In the data rows, zero lies at 7.5, halfway between 7 and 8.
Two rows play each game, the first against the second. How much does the first row win by? 15 is about a draw, 30 a big win and 0 a big loss. Wins can go round in a circle: one row can beat a second, the second a third and the third the first. Each row has two weighted sums of its numbers, A and B, taken from their middle values. A row wins by its A times the other's B, less its B times the other's A.
7;5;5;6;13;13;4;5;7;6;11;6;5;7;9;14;9;6;5;6;7
12;12;9;5;7;7;11;15;5;5;8;5;6;5;5;5;5;6;10;14;15 5
6;6;7;15;5;7;9;7;8;5;6;6;9;7;6;6;9;14;6;7;7
8;7;5;5;7;7;9;7;8;5;7;7;14;6;6;5;7;5;7;10;12 20
7;7;6;11;6;7;6;9;5;5;6;5;13;6;6;5;6;7;6;7;7
6;6;4;5;8;6;5;4;6;8;11;6;5;7;10;15;7;13;6;5;7 13
6;7;6;6;6;5;5;6;11;6;5;5;9;7;5;6;6;14;6;6;8
6;5;8;15;5;7;7;6;5;5;5;10;5;4;5;7;7;5;14;11;7 4
12;12;9;6;6;6;5;7;7;7;5;6;7;6;6;10;7;7;5;5;8
7;7;15;11;6;6;6;6;7;11;12;7;7;5;5;7;9;6;5;7;8 13
6;7;7;5;14;8;5;5;13;7;8;12;8;5;5;5;7;5;8;11;13
15;15;9;5;6;8;5;5;6;15;10;7;6;11;8;5;6;6;7;6;7 12
8;7;6;10;6;6;7;6;6;7;6;6;7;9;10;15;6;8;6;7;8
5;7;7;6;6;7;6;6;9;5;5;5;6;7;9;13;9;5;6;6;8 15
6;7;11;14;6;7;7;14;8;3;5;6;6;5;7;10;8;10;6;7;6
7;6;15;13;7;5;12;10;6;9;7;5;6;5;5;5;5;8;5;6;6 2
7;7;6;5;11;14;6;5;7;7;10;13;8;6;4;5;5;5;10;7;7
7;6;7;15;7;6;7;5;6;5;6;6;5;13;15;10;9;6;8;5;7 21
8;8;5;6;6;8;5;6;8;8;12;15;9;5;4;5;11;6;6;4;7
7;5;7;12;6;8;8;6;7;7;3;9;14;7;5;5;5;5;11;9;6 17
7;5;6;6;7;6;5;6;8;5;8;6;8;10;12;13;7;13;6;6;6
7;6;4;6;6;8;4;5;7;6;6;5;6;7;9;13;6;5;10;8;7 17
5;6;6;9;6;7;11;6;6;6;6;7;5;5;7;9;7;6;11;9;9
10;9;9;6;6;8;9;6;8;5;6;7;5;11;13;13;10;6;7;4;6 18
10;6;5;6;5;6;7;10;8;6;7;7;6;7;11;15;9;6;6;7;7
6;7;6;6;5;6;6;11;7;6;6;6;6;4;5;5;7;6;6;8;8 16
6;6;6;5;8;9;6;6;6;5;6;5;7;13;15;13;7;8;5;7;7
6;6;6;6;6;6;5;5;5;15;15;5;10;6;6;6;5;15;6;7;7 15
9;7;3;5;7;6;5;7;14;6;6;6;7;10;7;6;8;14;7;5;8
7;5;7;12;5;6;9;15;5;8;5;5;6;14;13;8;6;5;12;15;9 11
15;15;6;5;6;8;6;15;9;6;6;7;5;6;5;5;9;5;15;14;7
7;7;7;6;5;6;5;5;8;6;7;6;7;5;5;8;9;5;5;8;6 19
6;8;11;11;7;6;7;5;6;5;7;7;6;12;11;7;6;9;7;6;8
8;6;5;7;6;4;14;10;7;6;6;7;5;15;14;10;6;6;7;11;13 17
9;5;6;5;15;8;8;8;7;8;7;6;6;12;13;10;6;7;7;6;8
6;5;7;6;6;7;6;6;7;5;6;5;5;15;14;9;7;8;6;6;7 13
6;6;6;6;6;7;5;6;14;7;5;6;9;8;6;6;6;6;12;14;11
7;5;6;7;5;7;4;6;6;15;11;6;6;12;14;13;12;6;6;6;8 18
5;5;8;9;5;7;5;6;6;15;15;7;7;6;5;7;7;15;6;5;7
8;6;8;5;10;6;5;6;10;6;4;12;6;4;6;5;7;6;6;5;4 13
15;15;6;6;7;7;5;8;7;13;15;7;7;6;5;6;9;6;5;6;5
4;4;5;6;12;12;6;5;6;6;4;7;7;5;6;5;6;6;7;11;12 16
10;10;12;7;6;6;5;6;6;11;9;7;5;5;6;5;7;5;5;7;7
8;6;7;6;13;8;6;5;5;11;9;5;12;6;6;4;7;6;15;14;8 20
6;7;3;5;7;15;15;10;6;6;4;6;6;6;5;5;6;5;15;14;6
6;7;7;6;6;6;14;9;5;10;7;6;6;6;9;14;5;7;5;7;6 11
6;8;12;8;5;5;5;6;7;7;6;6;6;10;9;5;6;6;6;6;6
7;8;5;6;6;5;5;7;8;15;15;5;5;15;14;9;7;7;5;7;8 13
8;6;5;6;10;14;4;7;8;13;9;8;7;4;5;9;5;15;6;6;6
7;6;9;15;5;7;6;5;10;4;5;7;6;8;10;14;12;6;5;7;7 10
8;5;10;15;5;8;12;15;5;6;5;7;6;7;9;15;7;5;13;15;11
7;5;6;5;7;11;6;7;14;7;7;7;5;5;5;6;6;5;15;13;8 21
7;7;5;5;7;8;14;8;7;6;7;6;5;5;5;4;6;7;15;9;5
7;7;5;6;8;6;6;4;7;8;7;6;7;12;13;11;6;7;6;5;7 11
6;6;6;13;7;6;10;8;5;7;7;6;7;7;6;5;6;5;15;13;8
6;5;5;5;9;6;6;5;6;7;5;12;5;6;6;6;7;6;10;13;11 14
7;7;4;6;8;12;10;6;5;6;3;8;8;6;6;5;7;10;5;5;8
7;6;7;5;5;5;9;6;6;8;7;9;12;5;6;5;7;5;12;8;7 19
8;6;4;5;5;9;6;5;6;14;9;7;6;5;6;6;11;6;5;6;6
6;5;5;5;5;7;13;8;6;6;6;6;6;5;5;8;7;10;5;8;6 5
6;8;6;6;6;9;6;7;15;7;6;6;6;12;15;10;6;9;7;6;6
7;8;4;5;7;6;6;6;14;6;8;5;7;14;15;11;6;6;7;6;6 13
8;7;4;7;6;7;13;9;6;7;6;6;8;13;10;6;7;10;6;5;5
6;5;4;6;7;6;6;5;15;6;6;7;15;5;4;5;13;6;6;5;5 13
7;6;15;15;6;4;7;4;8;6;7;7;9;5;5;4;11;5;6;6;8
6;6;5;11;6;7;6;4;7;7;5;6;7;11;15;14;5;15;6;5;8 18
7;7;10;13;7;5;6;12;6;5;6;5;6;10;8;5;7;6;13;15;10
7;7;7;8;6;7;11;10;7;5;6;7;6;8;7;7;6;5;14;13;8 18
8;6;12;13;5;7;6;11;8;5;6;5;8;15;15;12;6;12;5;5;6
7;7;5;6;14;6;6;5;11;6;5;5;5;6;5;4;11;6;5;4;7 11
6;7;5;6;6;6;12;15;6;6;8;15;8;6;6;5;8;5;6;5;5
7;8;8;5;12;13;5;3;4;14;15;5;14;7;5;5;6;10;6;5;8 18
6;6;8;12;6;7;6;6;7;10;6;6;14;5;5;5;6;7;6;6;7
6;7;15;15;6;5;6;11;8;4;7;15;6;6;5;5;9;5;6;4;7 27
7;7;5;6;12;5;5;6;10;6;6;15;8;5;5;6;7;6;15;14;7
4;6;6;6;6;7;5;6;8;5;7;6;5;15;11;6;7;5;15;14;8 14
7;6;3;5;14;7;6;6;6;12;15;8;13;6;5;5;6;7;6;7;8
6;8;10;14;6;6;12;14;8;7;8;5;7;10;8;4;7;6;6;6;8 23
5;7;8;6;9;15;6;7;4;8;11;7;6;5;5;6;14;6;6;8;7
7;7;6;8;5;6;6;12;6;9;5;6;5;9;11;15;9;6;15;12;8 13
7;6;5;6;10;14;6;6;12;6;8;10;5;5;5;6;7;6;9;14;10
7;5;6;8;5;8;6;6;6;6;9;6;6;5;6;5;11;6;6;4;7 14
15;15;8;5;7;7;5;6;5;7;8;5;5;7;7;14;12;5;6;5;7
11;11;13;6;6;6;13;15;9;6;6;6;7;5;6;6;6;6;15;15;9 5
6;6;12;15;6;7;6;7;13;6;6;6;7;5;5;7;7;5;11;6;6
7;7;7;6;15;8;5;6;7;5;5;11;5;6;4;6;6;15;7;6;7 9
6;7;5;6;7;6;6;7;7;7;6;8;15;5;5;5;9;11;6;6;6
7;7;6;5;6;15;7;6;9;6;6;8;8;4;6;6;6;6;15;9;8 14
8;6;6;5;5;12;6;5;6;9;12;6;7;5;5;6;12;6;5;6;6
6;6;5;5;5;5;5;7;6;15;14;6;7;11;9;6;6;7;5;6;8 22
6;6;7;5;7;7;5;7;6;12;11;7;5;6;9;11;8;6;6;6;7
7;7;6;6;6;8;11;7;6;6;6;6;8;11;8;5;8;4;7;10;15 16
7;6;5;5;14;7;9;6;6;5;7;8;12;6;5;5;5;5;7;11;14
6;7;6;6;14;11;10;14;4;6;6;15;7;4;6;6;7;5;7;9;13 15
6;7;7;6;8;5;6;8;6;15;10;7;6;12;14;11;10;5;6;7;7
7;6;6;6;11;15;8;5;6;7;5;15;6;5;5;5;8;7;13;10;7 17
5;6;6;6;15;7;5;7;7;13;15;15;5;6;6;6;6;15;6;9;7
7;6;5;5;7;7;5;5;5;4;5;7;14;5;5;5;6;5;11;15;9 14
5;6;5;7;5;6;5;5;5;15;15;7;6;8;11;15;7;8;7;6;6
6;7;7;7;6;14;6;7;8;6;6;9;7;6;5;4;7;15;6;5;8 15
15;15;6;6;6;9;5;6;11;6;7;4;6;5;6;5;7;5;15;15;9
7;7;6;6;7;7;7;6;5;5;6;15;6;5;5;5;6;14;6;6;7 17
7;8;7;6;6;8;5;5;14;5;7;15;7;6;5;5;7;9;6;9;9
9;8;15;11;6;8;5;7;8;8;6;8;8;5;7;11;3;6;9;14;13 10
5;7;5;7;6;7;15;10;7;4;7;7;10;6;6;7;8;5;11;7;8
15;15;7;6;6;7;6;5;7;15;15;5;7;5;5;5;6;15;5;5;8 13
6;6;5;6;15;8;5;6;8;15;13;6;7;14;12;8;6;7;6;6;6
8;7;14;9;4;6;6;6;9;7;7;6;6;6;5;6;5;9;4;5;6 18
8;6;5;6;6;11;6;7;4;5;9;5;7;5;8;14;11;6;6;7;7
8;6;6;5;8;7;6;6;8;6;6;6;7;13;13;8;7;6;14;12;9 9
7;6;7;6;8;7;6;6;13;6;6;7;13;4;5;5;7;12;6;8;6
7;6;4;7;14;9;6;6;7;5;5;9;8;14;11;8;8;13;5;6;6 21
6;5;8;6;6;15;5;5;7;6;5;7;8;7;5;6;7;8;6;7;7
5;5;8;5;10;8;6;5;7;9;6;5;8;7;5;5;8;6;8;5;8 23
7;7;6;6;6;7;5;6;11;5;6;6;7;14;15;14;7;8;7;7;6
6;7;15;13;6;7;6;7;5;6;6;5;8;6;10;15;8;15;6;7;7 2
6;8;15;8;7;6;12;15;6;5;5;6;6;6;6;12;6;14;6;6;6
7;7;6;6;15;8;9;15;7;6;7;5;5;11;9;7;8;6;8;8;7 7
6;7;7;5;7;9;6;6;4;8;7;10;12;6;6;6;8;10;6;5;5
8;6;6;5;6;13;6;5;7;15;14;10;9;6;5;5;6;6;5;8;8 12
7;6;6;5;6;7;5;5;9;7;7;6;7;13;13;10;8;6;5;6;6
6;4;6;5;8;5;6;4;5;10;8;6;8;8;11;12;6;6;7;5;8 16
8;6;5;6;15;9;6;7;12;6;4;10;5;5;5;6;7;9;5;5;7
7;7;6;6;14;11;13;10;8;7;5;11;10;6;5;5;8;5;13;13;9 16
5;5;9;15;6;6;7;6;6;7;13;5;7;5;5;5;7;5;5;8;9
8;6;7;4;5;11;5;5;7;8;11;6;6;5;5;5;14;5;5;6;6 18
8;8;7;13;5;5;10;6;6;7;5;6;7;7;6;8;6;6;8;7;7
15;15;8;5;6;5;8;5;6;8;6;15;10;4;5;6;10;5;5;7;6 1
7;6;6;6;11;12;6;6;7;10;6;7;5;5;5;5;12;6;5;5;7
5;8;10;13;7;7;6;7;13;6;7;7;7;12;15;11;8;5;5;8;8 12
6;6;8;5;5;6;5;5;6;6;8;7;4;14;14;10;7;14;5;6;8
7;7;14;15;6;7;7;13;7;8;4;7;6;6;6;7;14;6;5;6;7 11
9;5;6;6;5;5;13;10;6;7;6;6;13;5;5;6;5;5;9;8;5
6;6;10;10;5;7;7;8;5;6;6;7;12;6;6;5;8;5;6;7;7 16
5;7;14;9;6;5;13;12;7;6;8;8;12;5;5;5;5;11;6;6;6
8;7;6;5;10;6;6;7;5;13;10;6;6;14;13;9;7;6;5;7;7 8
9;7;6;5;13;8;11;8;7;7;6;15;7;4;5;6;7;5;13;15;7
7;7;8;14;6;7;14;9;6;6;7;6;7;10;13;15;9;6;8;7;7 16
7;6;14;11;6;6;5;8;6;12;15;6;12;6;4;4;9;6;5;7;7
6;8;6;5;10;8;5;6;7;8;7;8;13;6;5;5;7;5;15;12;10 14
6;8;11;15;5;7;5;8;15;5;6;7;5;6;5;7;13;6;6;6;8
7;5;6;6;7;6;5;8;13;5;9;5;9;11;9;7;5;5;15;10;6 26
8;8;15;8;6;6;15;11;5;6;7;7;15;5;6;6;6;6;15;15;7
8;8;5;5;7;6;5;5;8;6;6;6;6;6;6;7;7;15;6;8;6 22
10;6;10;15;5;6;9;12;8;7;6;6;7;6;4;6;6;7;6;5;7
13;15;11;7;6;6;6;6;13;6;4;7;6;5;5;8;8;7;7;8;8 22
8;5;6;6;11;14;5;4;7;14;15;7;14;6;5;6;8;6;10;7;7
7;6;6;6;6;15;5;9;8;6;6;11;12;4;5;6;7;9;6;8;6 5
6;7;6;6;7;8;8;13;6;6;6;6;6;9;8;5;7;7;7;10;13
6;7;6;6;12;12;6;5;6;9;15;6;6;8;11;14;11;5;5;7;7 16
8;7;13;8;5;7;11;13;5;6;6;5;6;9;12;11;8;13;6;5;6
8;8;6;6;5;5;6;6;7;7;6;5;5;13;10;6;6;11;6;7;7 16
6;5;4;8;5;8;15;14;7;5;6;7;7;5;7;11;7;7;7;8;7
8;6;4;7;7;6;5;8;7;6;5;6;5;12;9;7;7;15;5;8;7 16
7;7;5;5;15;12;6;4;5;14;15;6;5;15;14;9;7;7;4;7;6
7;6;6;10;7;6;9;9;5;7;7;6;7;12;15;14;8;4;14;11;6 18
6;8;6;6;7;6;5;7;6;5;10;5;7;14;15;15;8;6;8;6;9
8;8;5;6;13;8;8;6;5;6;5;6;7;8;7;5;7;5;10;6;6 12
8;7;6;6;6;6;6;5;6;13;9;6;6;9;7;5;8;6;5;8;8
14;15;8;5;5;6;6;5;9;5;6;6;7;5;5;6;7;5;12;10;7 11
7;6;6;6;6;7;5;5;6;8;5;6;9;6;5;5;10;6;5;7;7
6;6;7;5;15;9;7;6;7;6;6;15;5;6;5;6;5;4;5;9;13 18
6;7;7;9;7;6;6;6;7;6;8;6;9;4;5;6;6;8;5;6;7
11;12;10;7;6;5;6;7;5;11;15;8;7;6;6;10;12;5;5;5;7 15
8;5;7;8;6;6;12;9;6;7;5;12;9;5;5;7;9;5;5;7;6
8;9;15;7;7;7;5;8;12;7;5;5;7;8;10;15;8;6;7;8;6 7
13;15;8;6;6;6;6;5;9;7;7;6;8;5;6;7;11;6;6;6;8
6;6;11;14;5;5;5;7;10;6;6;7;8;11;13;14;7;13;5;7;6 10
6;6;9;15;5;7;5;7;8;7;6;6;7;15;14;9;6;6;15;14;8
6;6;6;11;6;7;9;6;8;6;6;6;7;15;14;9;7;6;15;14;7 15
6;8;15;13;7;5;10;15;7;7;7;6;4;12;11;5;7;5;15;13;8
8;8;6;6;7;7;5;6;8;6;7;6;9;7;5;5;7;5;9;7;7 15
8;5;7;12;6;8;13;15;6;6;7;7;5;12;8;7;6;6;6;10;15
6;5;5;5;6;8;6;8;6;11;15;8;5;6;5;6;14;6;6;5;6 15
8;5;10;13;6;7;15;11;7;5;3;5;6;9;7;5;7;5;11;6;7
9;11;11;5;6;6;5;5;12;7;5;8;11;6;6;5;6;5;6;5;7 12
10;8;8;15;7;5;13;7;6;7;5;8;15;5;5;5;7;9;5;5;8
6;7;7;6;7;7;11;15;7;6;7;6;6;7;9;15;6;13;6;7;5 21
7;6;4;5;10;14;5;5;7;12;9;5;9;7;6;6;7;4;14;11;6
7;6;8;5;9;13;5;6;7;13;13;10;10;6;5;5;7;6;9;6;6 15
7;7;7;5;6;7;10;7;9;4;7;10;12;5;4;6;8;6;8;12;13
14;15;8;6;5;6;5;5;7;9;6;6;7;4;5;6;5;15;5;7;7 23
6;4;6;5;15;10;5;6;9;5;6;15;6;5;6;5;7;6;11;15;10
15;15;7;5;6;8;5;6;6;15;9;6;6;9;11;15;13;6;5;5;7 21
7;7;6;11;6;7;13;15;6;7;5;7;5;8;7;6;7;5;6;8;7
7;7;6;5;9;5;5;6;6;11;8;8;8;15;14;9;6;6;11;7;7 16
6;7;6;7;6;6;9;6;9;7;8;7;6;10;13;14;6;10;6;5;6
7;7;5;8;6;6;5;6;6;5;5;6;6;15;12;7;7;5;13;9;6 14
8;6;5;6;6;11;5;4;7;14;12;6;6;6;6;6;11;6;6;6;7
7;7;6;10;6;8;11;7;7;6;8;5;7;14;12;7;8;6;15;9;7 26
6;7;6;6;15;13;6;5;7;8;9;7;8;6;7;14;9;6;6;7;9
15;15;5;5;5;7;6;7;5;5;7;15;6;7;6;5;13;5;5;5;8 16
5;7;6;9;6;6;12;12;6;4;7;6;8;7;6;4;5;6;13;12;9
6;7;8;6;6;6;7;8;4;6;5;6;7;8;6;7;6;6;12;13;8 16
7;8;5;6;10;8;7;6;7;5;5;6;10;6;5;6;7;8;6;7;6
6;6;5;5;7;6;13;10;6;7;6;7;5;12;12;8;6;5;13;12;10 17
7;7;5;6;7;7;6;6;7;10;8;7;7;15;14;10;9;5;6;5;7
6;7;5;7;5;10;4;7;7;6;8;7;6;4;5;7;8;5;5;6;9 9
7;7;6;5;6;7;6;6;15;5;5;5;10;7;6;5;8;5;9;6;8
7;7;4;5;7;7;15;10;7;5;5;6;15;5;6;6;8;6;13;6;8 9
7;6;9;15;8;6;13;9;6;6;8;7;7;9;11;15;6;6;12;6;6
6;7;12;13;5;7;5;6;6;12;13;5;12;6;5;6;11;5;6;6;8 6
14;15;8;6;5;6;4;6;7;12;10;8;7;4;6;7;7;12;6;6;7
6;6;6;5;7;7;6;7;6;7;6;8;14;6;6;5;6;12;7;7;7 14
6;6;7;13;5;7;13;12;5;7;6;6;6;13;11;5;7;15;5;6;5
6;7;5;5;6;4;10;7;7;7;5;6;8;5;5;5;7;5;7;11;12 15
7;6;4;6;6;5;5;7;9;5;6;8;3;13;14;10;7;5;14;10;5
6;9;9;13;5;7;7;6;5;8;6;7;6;9;7;5;7;6;12;8;8 6
7;7;7;6;15;9;5;8;6;5;6;6;7;5;6;6;7;14;6;6;6
7;7;8;15;6;5;15;8;8;5;7;8;6;4;6;6;12;6;6;6;6 15
9;7;4;6;8;8;6;6;6;13;14;6;6;4;5;7;8;5;6;5;7
7;7;6;5;15;9;5;6;7;8;6;7;7;4;6;6;8;5;5;5;6 14
6;6;6;6;5;6;7;4;6;6;6;5;13;7;5;5;7;6;7;12;15
6;6;5;5;6;5;13;9;5;6;5;15;7;6;6;6;6;13;5;5;8 15
8;8;15;9;5;6;5;7;13;6;5;6;7;7;9;15;7;6;15;15;9
9;7;6;6;15;7;6;8;9;6;5;6;7;6;5;5;7;6;5;8;9 16
7;5;12;15;7;6;5;6;15;5;5;6;6;6;6;7;6;5;15;10;8
5;7;6;6;9;14;5;7;8;9;7;7;6;5;5;5;7;15;5;6;7 11
10;11;9;5;5;5;6;5;12;7;8;6;8;5;6;7;7;6;5;6;8
9;10;8;5;6;8;14;11;6;5;6;8;6;10;12;13;7;7;6;7;8 20
7;5;5;6;6;7;5;7;6;5;7;11;11;7;6;6;7;13;6;7;6
7;8;7;5;13;12;6;6;6;6;6;11;7;5;5;5;6;6;13;8;5 18
6;7;6;7;9;13;13;7;7;7;5;15;5;4;6;5;7;5;15;11;8
7;6;5;7;7;7;6;10;8;7;7;5;6;12;9;5;7;9;6;5;7 16
7;6;9;15;6;4;13;14;5;6;5;6;6;4;6;5;6;9;5;7;8
6;7;8;13;6;7;5;7;13;4;2;7;7;13;12;7;5;10;6;5;8 16
7;6;6;5;6;6;4;5;15;5;6;8;7;5;5;6;9;5;6;4;7
5;7;6;7;6;7;12;9;7;7;7;6;6;5;6;6;5;5;5;7;6 19
5;7;15;9;6;7;8;12;5;6;4;7;6;14;15;12;6;6;12;8;6
7;7;6;5;14;7;6;5;7;12;13;6;12;5;5;5;7;7;7;6;6 10
7;5;6;11;6;7;14;11;7;5;6;6;9;5;5;5;7;5;9;12;11
6;7;6;5;5;5;5;6;13;8;6;6;11;5;6;6;8;6;9;11;13 19
5;7;8;5;5;6;5;6;13;6;7;6;6;15;11;7;6;15;6;5;6
6;5;9;13;7;7;5;6;6;14;14;6;6;8;10;13;8;6;6;6;8 10
5;6;7;6;5;6;5;7;7;7;6;6;6;15;14;8;7;8;6;6;7
6;9;4;5;7;5;6;8;6;5;5;6;10;6;5;6;6;6;7;13;14 13
8;8;4;5;15;8;4;6;14;4;6;6;6;7;7;6;7;7;6;7;9
7;5;5;6;8;14;7;8;7;5;6;7;5;6;6;6;8;13;6;8;7 19
5;7;7;6;15;10;5;6;9;6;6;7;15;5;5;5;6;6;14;10;8
6;6;6;6;6;7;14;8;7;6;7;6;7;6;6;10;7;4;14;13;8 22
9;7;6;6;6;6;5;7;14;5;6;6;6;15;13;8;7;6;15;15;8
14;14;11;6;5;8;6;5;6;11;15;6;5;6;6;5;6;8;5;5;5 23
8;10;12;7;6;6;10;8;6;7;7;5;8;5;5;7;7;15;5;8;6
8;6;5;6;12;6;15;15;5;6;6;7;9;6;6;6;7;7;7;11;15 13
7;7;5;6;11;13;5;5;11;6;7;6;7;6;6;5;9;13;6;6;6
6;7;5;6;6;6;14;10;6;6;6;4;6;7;6;8;7;8;5;6;6 16
11;15;6;6;6;6;6;5;7;13;10;6;7;5;6;10;6;5;6;6;7
6;7;15;10;5;5;5;5;8;11;8;6;6;15;15;14;5;13;6;4;8 21
6;6;6;7;7;5;7;11;7;6;8;6;5;5;5;6;8;5;6;6;6
15;15;6;6;7;7;5;8;6;8;15;6;8;6;5;6;14;5;6;5;5 16
7;8;15;8;6;6;6;7;11;5;6;5;7;6;5;6;6;6;12;9;9
7;7;10;12;6;6;9;5;7;6;5;7;6;11;14;11;6;6;13;9;6 6
7;6;4;6;6;15;8;14;9;6;6;7;7;5;6;5;6;8;5;4;7
8;8;12;9;6;7;5;7;9;5;5;12;9;5;6;6;8;6;6;7;7 13
7;7;7;6;6;6;6;7;10;5;8;6;5;10;8;7;6;13;6;5;7
9;11;12;5;6;7;6;6;8;6;6;7;7;10;12;12;12;6;6;7;7 24
9;7;5;4;5;9;4;7;6;10;12;7;5;15;15;11;10;6;5;5;7
5;5;5;6;6;9;6;7;5;7;7;6;6;7;7;12;6;5;5;8;6 12
7;6;4;5;7;3;10;15;6;6;7;15;9;5;5;5;6;7;6;4;7
8;7;15;15;5;6;5;6;6;13;15;7;7;15;15;15;13;5;6;7;7 16
6;5;7;5;10;6;5;6;12;5;6;6;12;6;5;6;7;6;15;12;6
10;7;7;6;6;12;5;5;5;5;5;6;5;5;5;5;4;15;8;7;7 23
5;6;5;6;6;6;6;10;5;5;6;7;8;13;9;6;5;12;6;7;8
5;7;5;5;6;8;5;4;8;11;10;6;7;4;7;13;12;6;5;7;6 15
6;5;8;7;7;4;6;8;10;8;6;6;8;6;5;6;8;6;6;6;8
10;9;15;7;5;6;15;11;8;5;8;6;4;5;5;6;13;6;5;7;4 19
7;6;5;7;7;7;13;10;6;7;8;8;5;14;15;11;7;6;15;13;8
8;6;6;5;6;8;6;6;6;6;8;7;7;13;13;9;11;6;6;7;5 17
13;15;6;6;6;8;6;5;12;6;8;7;6;5;5;5;7;6;5;4;7
8;8;5;11;6;6;5;5;8;8;6;7;8;4;5;5;9;6;6;7;6 18
6;9;14;8;5;5;7;6;5;6;7;5;5;6;7;12;7;6;5;8;5
6;7;6;6;5;6;6;4;6;6;5;11;10;4;6;5;6;7;6;5;7 19
6;7;5;6;12;11;6;7;11;8;7;15;7;5;5;5;7;4;5;10;13
9;5;6;14;7;6;15;12;6;5;7;7;7;12;9;6;8;6;13;15;10 20
9;7;15;9;4;7;5;7;6;8;6;5;6;6;10;14;6;12;6;5;6
6;6;5;6;15;6;6;5;14;5;7;6;7;12;10;5;6;15;5;4;7 7
7;8;5;5;7;5;5;7;7;14;12;7;8;5;5;5;8;5;5;7;7
7;6;5;10;5;5;10;8;7;6;6;8;7;5;5;7;7;15;6;7;8 17
7;5;7;5;11;7;12;9;6;6;5;14;7;5;5;5;7;10;6;6;6
7;9;6;6;14;12;5;5;13;7;5;10;12;5;5;6;7;6;5;7;7 12
7;5;7;6;7;8;6;8;5;7;11;6;7;5;6;5;11;6;6;6;6
6;6;6;5;7;7;5;7;8;6;6;6;8;8;11;15;8;6;5;5;6 15
